Each row has a name. Each question is about the rows just above it. Places in a row count from 1.

z775: [121  89 117 111]
z843: [154 145 147 139]
z745: [159 128  79 123]
z755: [154 188 106 188]
z244: [136 187 148 145]
z413: [163  96 163  81]
z26: [ 96 111 163 171]
key -> tag
[163] -> z644
[136] -> z943
[159] -> z835
[154] -> z706
[128] -> z349
[121] -> z108
Join z745 by its entry at place 1:
z835
Does one of the named rows hold [123  79 128] side by side, in this order?
no
Repeated in z413:
[163]
Repeated in z755:
[188]
Whose row is [136 187 148 145]?
z244
[154 188 106 188] is in which row?
z755

z473: [101 164 100  53]
z629: [101 138 138 138]
z872: [138 138  98  54]
Among the named rows, does one hold [163 100] next to each other, in this order?
no
Which value appears more than once in z629?
[138]
Is [138  98] printed in one of the named rows, side by side and in this order?
yes
Repeated in z872:
[138]
Is [99 54] printed in one of the named rows, side by side and in this order?
no
tags:
[54] -> z854
[138] -> z789
Join z629 by its entry at place 4:
z789

z698: [108 136 112 155 122 103 148 112 189 119 140 105 122 149 127 125]
z901: [ 91 149 147 130 133 151 164 133 135 117 146 135 128 135 160 125]
z154: [146 113 151 167 125 108 119 111 153 150 122 129 108 109 113 108]
z689: [143 133 134  92 132 113 112 142 135 130 112  85 106 109 116 113]
z639: [155 115 133 199 132 135 128 128 113 127 120 121 126 121 125 125]
Whose row is [155 115 133 199 132 135 128 128 113 127 120 121 126 121 125 125]?
z639
Whose row is [143 133 134  92 132 113 112 142 135 130 112  85 106 109 116 113]?
z689
Is [130 113] printed in one of the named rows, side by side and in this order?
no
Does one of the named rows hold [108 119 111 153 150] side by side, in this order?
yes

z226: [107 107 107 133 107 107 189 113]
z782: [108 183 122 134 141 188  78 102]
z856: [126 166 104 133  96 107 189 113]
Repeated in z226:
[107]
Table of tags by key:
[106] -> z529
[134] -> z534
[183] -> z53
[166] -> z78
[167] -> z859
[184] -> z37
[107] -> z594
Join z782 by its entry at place 2:
z53
The row with [108 183 122 134 141 188  78 102] is
z782
[107 107 107 133 107 107 189 113] is in which row?
z226

z811: [140 126 133 143 131 127 132 106 103 121 132 112 114 121]
z770: [160 157 106 135 136 140 135 175 103 118 120  94 117 122]
z788: [133 126 151 123 125 122 125 142 103 123 150 123 153 119]
z635: [149 153 109 136 129 135 146 177 103 118 115  64 145  93]
z377: [108 113 137 148 123 114 102 101 103 142 115 165 100 169]
z438: [ 93 123 146 125 132 107 132 103 132 150 132 170 116 103]
Is [146 177 103] printed in one of the named rows, side by side and in this order?
yes
Whose row is [140 126 133 143 131 127 132 106 103 121 132 112 114 121]?
z811
Whose row is [149 153 109 136 129 135 146 177 103 118 115  64 145  93]?
z635
Among the named rows, does one hold [106 135] next to each other, in this order?
yes

z535: [197 129 197 128 197 196 195 195 129 198 196 197 196 129 127 128 126 128
 127 197 126 195 195 127 196 126 127 195 194 127 195 128 130 195 197 128
 197 197 129 196 197 197 128 129 128 196 127 128 198 197 129 127 129 195
 128 196 196 196]
z935: [197 195 197 128 197 196 195 195 129 198 196 197 196 129 127 128 126 128
 127 197 126 195 195 127 195 126 127 195 194 127 195 128 130 194 197 129
 195 197 195 197 196 197 195 127 195 195 127 126 198 196 129 129 128 195
 128 197 129 196]
z390: [197 129 197 128 197 196 197 195 129 198 196 197 196 129 127 128 126 128
 127 197 126 196 195 127 196 126 127 195 194 127 195 128 130 194 197 129
 195 197 129 197 196 197 129 127 195 195 127 126 198 196 129 129 128 195
 128 197 129 196]
Does one of the named rows hold [128 127] side by side, in this order?
yes
Whose row is [197 129 197 128 197 196 197 195 129 198 196 197 196 129 127 128 126 128
 127 197 126 196 195 127 196 126 127 195 194 127 195 128 130 194 197 129
 195 197 129 197 196 197 129 127 195 195 127 126 198 196 129 129 128 195
 128 197 129 196]?
z390
key -> tag
[129] -> z456
[195] -> z327
[197] -> z304
[196] -> z973
Look up the entry of z390 at place 41 in the table:
z973
Does one of the named rows hold [126 127] side by side, in this order?
yes
Which row holds [197 129 197 128 197 196 195 195 129 198 196 197 196 129 127 128 126 128
 127 197 126 195 195 127 196 126 127 195 194 127 195 128 130 195 197 128
 197 197 129 196 197 197 128 129 128 196 127 128 198 197 129 127 129 195
 128 196 196 196]?
z535

z757: [175 105 126 133 138 129 141  81 124  71 126 128 129 129 143 186  99 126
 119  89 130 127 127]
z278: [ 91 146 132 165 135 114 174  75 125 135 133 140 126 152 130 167  90 143
 123 100 135 121 131]
z393: [ 70 131 128 109 133 134 138 119 119 159 130 119 163 114 134 124 172 127
 127 115 130 132 124]
z695: [143 135 136 118 136 132 122 134 126 117 148 121 182 107 134 116 118 135
 118 183 135 123 128]
z648: [ 94 126 130 157 129 138 152 139 121 143 129 139 142 157 144 110 180 124
 128 142 129 124 130]
z94: [ 54 133 133 159 135 121 183 128 119 125 142 131 135 160 135 143 151 131
 122 141 131 121 129]
z454: [155 110 136  99 138 134 109 107 125 125 146 120 162 110 140 167 141 125
 120 156 130 124 127]
z322: [168 133 131 111 135 121 151  60 144 120 129 114 160 129 118 121  87 134
 125  85 132 128 123]
z142: [155 127 131 152 138 130 183  69 129 156 122 140 141 163 138  71 158 137
 129  93 133 123 129]
z955: [127 148 125  93 137 129 120 120 121 132 139 120 130 101 115 139 181 126
 126 113 131 129 121]
z381: [106 133 133 153 133 130 152  52 124 109 143 126 176 144 143 179 132 143
 119 120 135 118 130]
z379: [109 133 133 147 129 135 143 117 124  87 142 116 171 155 137 138 147 134
 117 175 134 120 130]
Where do [143 135 136 118 136 132 122 134 126 117 148 121 182 107 134 116 118 135
 118 183 135 123 128] appear?
z695
Table of tags by key:
[180] -> z846
[99] -> z922
[129] -> z522
[130] -> z730
The tag of z648, keyed by place 17:
z846

z938: [136 160 192 157 199 108 120 157 108]
z886: [129 127 158 127 160 123 127 142 121]
z928: [125 115 102 117 115 135 115 116 136]
z640: [119  97  68  99  59 150 138  99 149]
z560: [112 136 174 126 161 151 149 139 137]
z263: [153 112  48 127  68  94  95 109 115]
z337: [105 105 109  99  90 169 156 110 156]
Table of tags by key:
[112] -> z38
[129] -> z18
[151] -> z917
Look up the entry of z560 at place 1 in the table:
z38
Where do [105 105 109  99  90 169 156 110 156] appear?
z337
Which value appears more than once in z886?
[127]
Repeated in z928:
[115]

z690: [129 128 150  85 110  85 136 133 103 205 112  97 156 111 107]
z311: [129 128 150  85 110  85 137 133 103 205 112  97 156 111 107]
z490: [104 160 121  83 176 167 111  93 112 141  62 165 159 207  74]
z895: [116 133 132 167 115 140 128 134 147  91 128 135 100 124 136]
z879: [104 160 121 142 176 160 111  93 112 141  62 165 159 207  74]
tags:
[128] -> z241
[112] -> z697
[135] -> z126
The tag of z895, keyed by place 11:
z241
Among the named rows, does one hold [ 93 112 141] next to each other, in this order?
yes
The row with [116 133 132 167 115 140 128 134 147  91 128 135 100 124 136] is
z895
Which value appears more than once in z879?
[160]

z91: [154 124 116 111]
z398: [141 100 128  87]
z416: [154 135 116 111]
z936: [139 139 139 139]
Repeated in z936:
[139]
tags:
[124] -> z834
[128] -> z711
[116] -> z76
Join z91 by its entry at place 3:
z76
Is [141 100 128  87] printed in one of the named rows, side by side and in this order?
yes
Where do [141 100 128  87] appear?
z398
Among the named rows, does one hold [139 139] next to each other, in this order?
yes

z116: [ 93 139 123 196 172 127 177 164 156]
z385: [109  76 156 156  85 129 129 119 156]
z566: [100 124 154 124 123 124 152 137 106]
Repeated in z566:
[124]
Whose row is [109  76 156 156  85 129 129 119 156]?
z385
tags:
[155] -> z302
[156] -> z96
[105] -> z909
[106] -> z401
Join z566 by its entry at place 9:
z401
Among the named rows, does one hold [123 196 172 127] next to each other, in this order?
yes

z544: [ 79 111 125  89 118 122 138 161 150 145]
z88: [ 87  50 106 188 132 153 201 176 102 170]
z237: [154  99 130 150 131 116 133 116 135 156]
z795: [ 87  50  87 188 132 153 201 176 134 131]
The value that z795 holds more than once:
[87]
Table of tags by key:
[126] -> z754
[106] -> z884
[125] -> z136
[131] -> z118
[87] -> z656
[130] -> z540
[105] -> z317
[86] -> z842
[132] -> z412
The tag of z795, keyed by place 3:
z656
The row with [ 87  50  87 188 132 153 201 176 134 131] is
z795

z927: [110 112 104 110 112 115  87 115 138 112]
z723: [110 112 104 110 112 115  87  95 151 116]
z250: [112  59 108 106  99  93 161 150 119 119]
Does one of the named rows hold [ 93 161 150] side by side, in this order?
yes
Table of tags by key:
[87] -> z364
[115] -> z266
[114] -> z764
[94] -> z857
[150] -> z122
[95] -> z509
Look up the entry of z927 at place 8 in the table:
z266

z397: [130 181 174 176 107  81 166 150  89 188 184 128  92 163  81 128 142 143
 166  84 178 128  81]
z651: [185 163 159 158 117 101 153 184 107 170 166 128 107 150 102 128 184 138
 153 104 161 128 101]
z255: [ 70 170 157 168 109  83 147  83  92 174 175 128  94 145  84 128  85 142
 147  87 169 128  84]
z937: [ 78 116 170 118 165 173 169  94 169 162 115 128 173 164 172 128  81 145
 167 172 117 128 173]
z272: [181  88 104  91  81  90 114 174  92  89  85 128  81 116  90 128 173  78
 115  90  90 128  89]
z361: [ 79 166 107 165 154 135  92  78 140 129 168 128 148  97 135 128  93 168
  93 137 164 128  93]
z257: [ 61 118 158 115  88  84 159  84  89 149 116 128  83 156  84 128  71  98
 159  85 116 127  83]
Which row holds [ 61 118 158 115  88  84 159  84  89 149 116 128  83 156  84 128  71  98
 159  85 116 127  83]?
z257
Among the named rows, does one hold [107  81 166] next to each other, in this order?
yes
tags:
[127] -> z148
[129] -> z261
[85] -> z896
[128] -> z167
[126] -> z300
[84] -> z422
Look up the entry of z255 at place 22 in the table:
z167
Where do [ 79 166 107 165 154 135  92  78 140 129 168 128 148  97 135 128  93 168
  93 137 164 128  93] appear?
z361

z708: [141  99 107 116  62 139 142 130 115 130 139]
z466: [148  77 132 117  96 106 169 124 120 123 168]
z945: [123 140 155 154 181 118 129 105 142 123 129]
z359: [152  70 125 115  78 108 172 130 116 124 171]
z984: [140 101 144 133 134 108 157 115 129 121 155]
z449: [152  69 125 111  79 153 173 131 116 124 170]
z822: [112 167 119 134 144 150  93 135 132 134  92]
z839: [152  69 125 111  79 108 173 131 116 124 170]
z999: [110 172 157 161 206 129 105 104 148 125 104]
z358: [130 127 129 151 115 129 128 129 130 127 122]
key -> tag
[115] -> z175
[116] -> z487
[133] -> z897
[134] -> z87
[111] -> z508
[99] -> z598
The tag of z708, keyed by place 4:
z487
Does one of the named rows hold [133 134 108] side by side, in this order?
yes
The value that z822 holds more than once:
[134]
Whose row is [110 172 157 161 206 129 105 104 148 125 104]?
z999
The value that z999 holds more than once:
[104]
Whose row is [112 167 119 134 144 150  93 135 132 134  92]?
z822
Does one of the named rows hold [172 157] side by side, in this order?
yes

z559: [122 129 128 134 127 129 129]
z292: [131 136 174 119 126 145 119]
z298: [ 94 133 123 208 151 145 139]
z742: [121 129 120  78 112 115 117]
z65: [121 129 120  78 126 129 129]
key -> tag
[129] -> z549
[122] -> z563
[128] -> z542
[119] -> z192
[121] -> z415
[117] -> z983
Join z65 by its entry at place 7:
z549
Is [129 129] printed in one of the named rows, side by side and in this order?
yes
Whose row is [131 136 174 119 126 145 119]?
z292
Among the named rows, does one hold [120 126] next to each other, in this order?
no

z421: [110 120 114 175 128 158  94 119]
z710: [126 128 109 188 117 176  63 164]
z392: [115 124 108 185 120 176  72 139]
z462: [138 121 137 125 140  98 141 143]
z905: [123 127 108 185 117 179  66 155]
z137: [121 122 134 114 139 104 156 102]
z386: [137 122 135 125 140 101 141 141]
Which value appears more than once in z386?
[141]
Does one of the named rows hold [185 120 176] side by side, in this order?
yes
Among the named rows, does one hold [124 108] next to each other, in this order?
yes

z893: [ 85 158 148 133 121]
z120: [ 51 141 157 114 124]
z166: [ 75 141 137 118 162]
z583: [ 85 158  99 120 169]
z134: [ 85 158 127 116 180]
tags:
[136] -> z16
[162] -> z703
[137] -> z666
[161] -> z373
[127] -> z960
The tag of z166, keyed by place 3:
z666
Whose row is [ 85 158 148 133 121]?
z893
Whose row is [ 85 158 127 116 180]?
z134
Where do [ 51 141 157 114 124] appear?
z120

z924: [110 101 124  56]
z608: [110 101  56  56]
z125: [150 145  69  76]
z916: [111  96  68 173]
z44: [147 157 195  93]
z765: [144 144  85 152]
z934: [166 163  74  92]
z908: [110 101 172  56]
tags:
[93] -> z526
[101] -> z42
[157] -> z808
[195] -> z7
Look up the entry of z44 at place 2 in the table:
z808
Is [163  74] printed in one of the named rows, side by side and in this order?
yes
The row with [166 163  74  92] is
z934
Repeated in z608:
[56]
Does one of the named rows hold [163  74  93] side by side, in this order?
no
Does one of the named rows hold [144  85 152] side by side, in this order?
yes

z470: [131 146 137 163 130  99 119 102 123]
z173: [116 117 106 117 132 141 131 100  78]
z874: [173 167 204 151 139 117  76 156 175]
z376: [156 167 131 154 138 136 156 104  99]
Repeated in z376:
[156]
key -> tag
[102] -> z829
[103] -> z418
[104] -> z43
[162] -> z996
[163] -> z336
[101] -> z881
Join z470 by its entry at place 8:
z829

z378: [170  93 165 122]
z232: [139 117 133 135]
z248: [ 88  93 106 171]
z667: [ 86  88 122 174]
z301: [ 90 108 133 159]
z407: [ 89  93 106 171]
z686: [101 133 133 171]
z488: [138 101 101 101]
z72: [120 162 158 150]
z643: [121 158  81 123]
z54: [ 81  92 130 171]
z310: [160  66 141 141]
Is [ 88 123] printed in one of the named rows, side by side and in this order?
no
Is [165 122] printed in one of the named rows, side by side and in this order?
yes
Repeated in z488:
[101]
Repeated in z310:
[141]
Which value appears more than once in z686?
[133]
Is [ 94 165 122] printed in one of the named rows, side by side and in this order?
no

z860: [143 121 122 129 121 151 120 149 125 122]
z31: [124 137 136 125 128 110 130 150 131 162]
z55: [128 124 132 130 123 140 128 145 125 138]
z5: [134 139 116 136 130 116 128 151 134 125]
z659: [113 123 121 132 136 126 123 194 125 118]
z865: [153 141 127 120 133 136 135 115 119 132]
z913: [136 139 129 122 136 134 131 129 130 154]
z216: [124 128 129 126 121 133 140 106 131 114]
z177: [133 124 121 120 128 107 121 149 121 121]
z709: [125 131 135 122 123 108 117 107 124 135]
z840: [109 124 125 116 127 141 129 123 132 102]
tags:
[140] -> z823
[125] -> z432
[139] -> z662
[124] -> z623
[126] -> z463
[123] -> z700
[127] -> z106
Look up the entry of z659 at place 6 in the table:
z463
Whose row is [124 137 136 125 128 110 130 150 131 162]?
z31

z299: [110 112 109 153 154 112 142  83 141 141 127 124  99 121 119 103 138  97
 135 124 118 108 129 118 137 116 110 102  84 111 109 146 136 118 125 113
  86]
z111: [137 135 119  91 117 141  85 126 119 152 121 163 149 123 127 170  91 122
 144 135 141 115 136 131 169  94 137  92 118 131 136 102 140 121 114 131
 130]
z502: [125 107  82 118 105 148  71 147 121 110 127 127 134 115 153 151  68 111
 154  90 138 124 114  86 197  57 107 126  82  69 120 126 111  97 126 131
  83]
z113: [113 122 108 126 147 117 119  74 137 171 120 154 109 118  99 130 119  99
 129 142 127 112 142 139 160  98 121  68  99 120 115 128 145 110 113 113
  92]
z869: [133 133 111  90 126 129  82 113 122 166 128 172 143 124 121 172  85 111
 140 139 142 115 138 129 180  84 137  74 122 125 133 103 137 108 110 128
 139]
z196: [122 111 103 144 120 142 116 140 129  96 134 110 123 121 144 115 111 124
 154  99 126 121 113  96 146 104 104 154 112  92 122 142 129 117 136 130
 102]
z554: [135 124 105 107 112 144  81 154 117 114 137 138 147 122 155 158  82 132
 157 106 140 123 119 104 171  85 124 132 129 102 136 115 106 117 127 136
 104]
z480: [115 123 108 123 157 113 118  69 138 171 125 152 110 121 107 137 117  99
 154 136 127 118 142 131 161  98 126  65  89 122 113 126 144 111 110 115
 108]
z8: [139 139 126  92 106 142  90 139 117 140 121 148 150 128 138 172  96 136
 125 136 141 131 131 131 156 107 137 111 133 135 141 103 113 121 120 135
 135]
z911: [141 131 124 112  98 145 101 166 116 105 139 127 150 129 155 151 103 152
 127 112 136 148 121 113 142 114 126 149 143 122 140 117 121 132 132 139
 140]
z2: [130 113  85 109 110 150  65 142 119 116 131 132 141 116 152 163  62 111
 148  98 142 113 113  85 200  57 114 119 109  76 128 118 114 101 124 133
  94]
key -> tag
[148] -> z362
[172] -> z252
[133] -> z998
[129] -> z267
Look up the entry of z869 at place 6 in the table:
z267
Whose row is [139 139 126  92 106 142  90 139 117 140 121 148 150 128 138 172  96 136
 125 136 141 131 131 131 156 107 137 111 133 135 141 103 113 121 120 135
 135]?
z8
Among the named rows, does one hold [136 148] next to each other, in this order?
yes
Does one of the named rows hold [112 127 152] side by side, in this order?
no

z660: [ 94 120  94 128 175]
z333: [131  95 193 131 129]
z951: [125 110  80 125 125]
z353: [137 100  98 146 118]
Which value appears more than once in z333?
[131]
Table of tags by key:
[121] -> z409
[95] -> z439
[145] -> z815
[98] -> z582
[96] -> z772
[99] -> z579
[100] -> z959
[146] -> z249
[110] -> z371
[120] -> z11
The tag of z353, keyed by place 2:
z959
Is [100  98 146 118] printed in one of the named rows, side by side and in this order?
yes
Repeated in z660:
[94]
Whose row is [131  95 193 131 129]?
z333
The value that z951 holds more than once:
[125]

z515: [188 167 167 167 164 167  90 152 112  79]
z600: [124 124  95 178 155 124  95  92 181 166]
z399: [115 115 170 115 115 101 115 115 115 105]
The value that z399 holds more than once:
[115]
tags:
[101] -> z620
[124] -> z779
[167] -> z203
Join z600 by its entry at place 6:
z779
Repeated in z515:
[167]
Which row holds [124 124  95 178 155 124  95  92 181 166]?
z600
Whose row is [115 115 170 115 115 101 115 115 115 105]?
z399
[188 167 167 167 164 167  90 152 112  79] is in which row?
z515

z761: [128 117 143 156 135 138 152 139 115 113 116 118 126 126 125 119 128 135
 103 118 123 123 172 128 130 153 150  89 134 125 140 153 126]
z168: [ 94 171  80 128 165 199 194 115  82  53  76  82 120 164 130 125  71 151
 160 136 175 141 166 137 199 110  95 171 158  75 151 147 101]
z201: [ 94 171  80 128 165 199 194 115  82  53  76  82 120 164 130 125  71 151
 160 136 175 141 166 137 199 110  95 171 158 127 151 147 101]
tags:
[199] -> z62
[128] -> z800
[130] -> z316
The tag of z761, keyed by place 25:
z316
Whose row is [128 117 143 156 135 138 152 139 115 113 116 118 126 126 125 119 128 135
 103 118 123 123 172 128 130 153 150  89 134 125 140 153 126]?
z761
Among the named rows, does one hold [83 53] next to each other, in this order?
no
Whose row is [ 94 171  80 128 165 199 194 115  82  53  76  82 120 164 130 125  71 151
 160 136 175 141 166 137 199 110  95 171 158 127 151 147 101]?
z201
Among the named rows, does one hold [135 103 118 123 123] next to each other, in this order?
yes

